In the data rows, the value 128 means zero.
Here are some points:
[255, 215, 127, 72, 66, 89, 113, 126, 111, 64, 37]
[94, 109, 156, 170, 204, 201, 179, 136, 86, 112, 112]
[124, 129, 119, 105, 113, 130, 111, 141, 143, 121, 116]
[109, 120, 123, 144, 131, 157, 135, 135, 141, 109, 76]
[124, 118, 111, 133, 152, 152, 188, 132, 101, 97, 66]
[125, 134, 122, 100, 107, 49, 93, 132, 159, 182, 199]
[178, 144, 103, 111, 68, 81, 79, 140, 141, 122, 106]
[153, 128, 124, 179, 167, 155, 84, 84, 0, 0, 0]
[172, 135, 125, 122, 132, 107, 122, 139, 111, 72, 44]
[78, 133, 132, 90, 7, 0, 0, 29, 159, 255, 255]
[135, 112, 127, 138, 184, 135, 218, 161, 96, 110, 104]
[50, 98, 135, 144, 94, 57, 0, 105, 174, 254, 255]
[62, 111, 217, 246, 241, 205, 79, 78, 12, 0, 0]
[158, 142, 126, 150, 202, 192, 149, 70, 0, 0, 0]
[139, 160, 117, 126, 13, 50, 0, 89, 200, 145, 139]
[210, 152, 128, 90, 138, 139, 185, 156, 109, 95, 71]
[110, 133, 141, 131, 169, 164, 125, 133, 83, 62, 39]
[133, 123, 117, 119, 116, 143, 107, 118, 167, 148, 152]
[107, 111, 127, 129, 127, 107, 142, 127, 140, 189, 174]
[99, 92, 131, 135, 188, 162, 220, 144, 138, 177, 169]
[119, 145, 110, 116, 108, 125, 79, 138, 140, 156, 137]
[101, 126, 141, 135, 154, 175, 141, 144, 145, 123, 107]
[154, 128, 111, 147, 163, 195, 202, 118, 67, 25, 16]
[129, 118, 121, 121, 133, 152, 132, 123, 159, 149, 152]
[52, 101, 136, 145, 96, 64, 0, 107, 173, 247, 255]
[126, 110, 117, 157, 149, 166, 137, 125, 113, 97, 62]
[61, 135, 196, 254, 255, 237, 119, 70, 5, 0, 0]
[111, 112, 139, 104, 150, 167, 206, 149, 152, 176, 155]
[140, 148, 105, 99, 56, 52, 10, 106, 169, 181, 192]
[98, 127, 134, 147, 161, 138, 151, 116, 136, 89, 107]
[106, 124, 133, 125, 138, 164, 175, 154, 147, 143, 132]
[109, 110, 127, 134, 138, 118, 156, 135, 133, 169, 149]
[161, 133, 135, 134, 143, 123, 194, 136, 96, 101, 96]
[154, 151, 124, 116, 63, 103, 74, 116, 170, 138, 155]
[126, 120, 127, 124, 120, 113, 106, 128, 121, 121, 127]
Then 24 other points, each followed by its number:
[104, 123, 135, 124, 144, 167, 190, 158, 147, 146, 133] 0
[63, 114, 138, 123, 126, 79, 111, 94, 146, 230, 255] 1
[119, 116, 132, 132, 139, 124, 113, 127, 130, 86, 119] 2
[132, 145, 102, 109, 90, 81, 102, 132, 167, 180, 166] 3
[46, 118, 213, 225, 255, 200, 170, 90, 25, 10, 27] 4
[148, 128, 123, 109, 91, 97, 85, 126, 166, 160, 155] 5
[146, 130, 136, 136, 132, 139, 152, 143, 130, 97, 64] 6
[51, 109, 140, 123, 126, 72, 105, 88, 151, 250, 255] 7
[109, 136, 133, 117, 76, 90, 99, 109, 186, 200, 213] 8
[124, 122, 117, 129, 101, 128, 96, 110, 148, 160, 159] 9
[116, 135, 128, 128, 97, 141, 92, 122, 149, 114, 108] 10
[170, 140, 131, 108, 136, 129, 170, 138, 111, 117, 129] 11
[116, 157, 107, 118, 66, 63, 29, 114, 156, 167, 196] 12
[114, 121, 125, 122, 122, 125, 93, 153, 126, 141, 125] 13
[129, 108, 113, 133, 167, 188, 203, 121, 116, 132, 85] 14
[114, 123, 123, 120, 119, 121, 80, 153, 122, 141, 122] 15
[155, 130, 113, 141, 152, 182, 187, 119, 76, 36, 30] 16
[100, 110, 130, 114, 131, 97, 200, 128, 126, 223, 245] 17
[105, 111, 132, 137, 132, 121, 139, 130, 142, 138, 117] 18
[144, 118, 135, 146, 178, 201, 255, 138, 95, 59, 27] 19
[127, 107, 114, 133, 127, 156, 150, 118, 149, 117, 113] 20
[159, 139, 135, 92, 116, 134, 137, 132, 139, 121, 87] 21
[134, 108, 125, 135, 186, 147, 184, 153, 112, 95, 90] 22
[109, 120, 120, 123, 134, 105, 81, 128, 138, 113, 113] 23
Which of these numbered points is nearest to each point below, ignoring the direction in which the first points spread most? Its number follows each.
[91, 112, 130, 146, 153, 163, 107, 132, 112, 114, 110] > 13
[153, 129, 111, 142, 158, 187, 193, 124, 75, 35, 31] > 16
[125, 124, 117, 131, 100, 125, 95, 106, 147, 165, 168] > 9
[138, 136, 126, 115, 112, 117, 80, 150, 121, 132, 108] > 15
[206, 141, 127, 95, 101, 94, 139, 151, 120, 108, 52] > 21
[95, 85, 155, 145, 255, 220, 255, 160, 102, 148, 149] > 17
[64, 110, 177, 192, 190, 169, 166, 141, 115, 124, 116] > 1
[148, 130, 122, 108, 88, 90, 81, 124, 169, 163, 160] > 5
[111, 124, 124, 118, 119, 117, 79, 148, 129, 146, 133] > 15
[185, 145, 128, 105, 142, 142, 186, 144, 103, 99, 98] > 11
[146, 121, 132, 141, 167, 188, 239, 136, 101, 69, 40] > 19
[113, 105, 128, 136, 153, 156, 157, 121, 118, 117, 69] > 18
[107, 136, 136, 115, 69, 82, 97, 107, 196, 215, 231] > 8
[101, 132, 110, 133, 124, 101, 178, 140, 133, 181, 206] > 17
[118, 113, 138, 133, 133, 139, 218, 137, 149, 105, 102] > 19
[88, 90, 146, 174, 233, 192, 248, 131, 120, 110, 116] > 17
[199, 156, 132, 98, 88, 83, 140, 167, 155, 154, 143] > 11
[113, 132, 137, 142, 114, 159, 121, 128, 153, 141, 123] > 9
[118, 133, 128, 122, 94, 128, 87, 120, 152, 131, 136] > 10
[114, 161, 104, 116, 57, 53, 17, 113, 159, 171, 207] > 12
[50, 121, 226, 240, 255, 235, 255, 135, 81, 88, 93] > 7
[128, 119, 129, 129, 111, 139, 137, 127, 128, 107, 100] > 6
[132, 127, 124, 136, 127, 131, 121, 122, 135, 138, 122] > 9
[127, 135, 148, 135, 136, 125, 133, 136, 125, 115, 99] > 6
[129, 117, 125, 123, 131, 117, 105, 126, 132, 81, 118] > 2
[166, 123, 121, 112, 123, 123, 164, 142, 148, 129, 127] > 11
[106, 110, 143, 106, 162, 183, 221, 153, 149, 172, 144] > 0
[116, 120, 128, 134, 135, 108, 120, 138, 124, 112, 109] > 2
[62, 96, 111, 153, 126, 113, 115, 121, 162, 221, 255] > 1
[81, 132, 131, 96, 24, 0, 0, 41, 155, 241, 255] > 12
[129, 111, 110, 133, 159, 177, 190, 120, 120, 134, 92] > 14
[138, 111, 126, 137, 175, 131, 209, 157, 100, 113, 107] > 22
[123, 123, 115, 101, 140, 116, 141, 160, 150, 158, 192] > 22
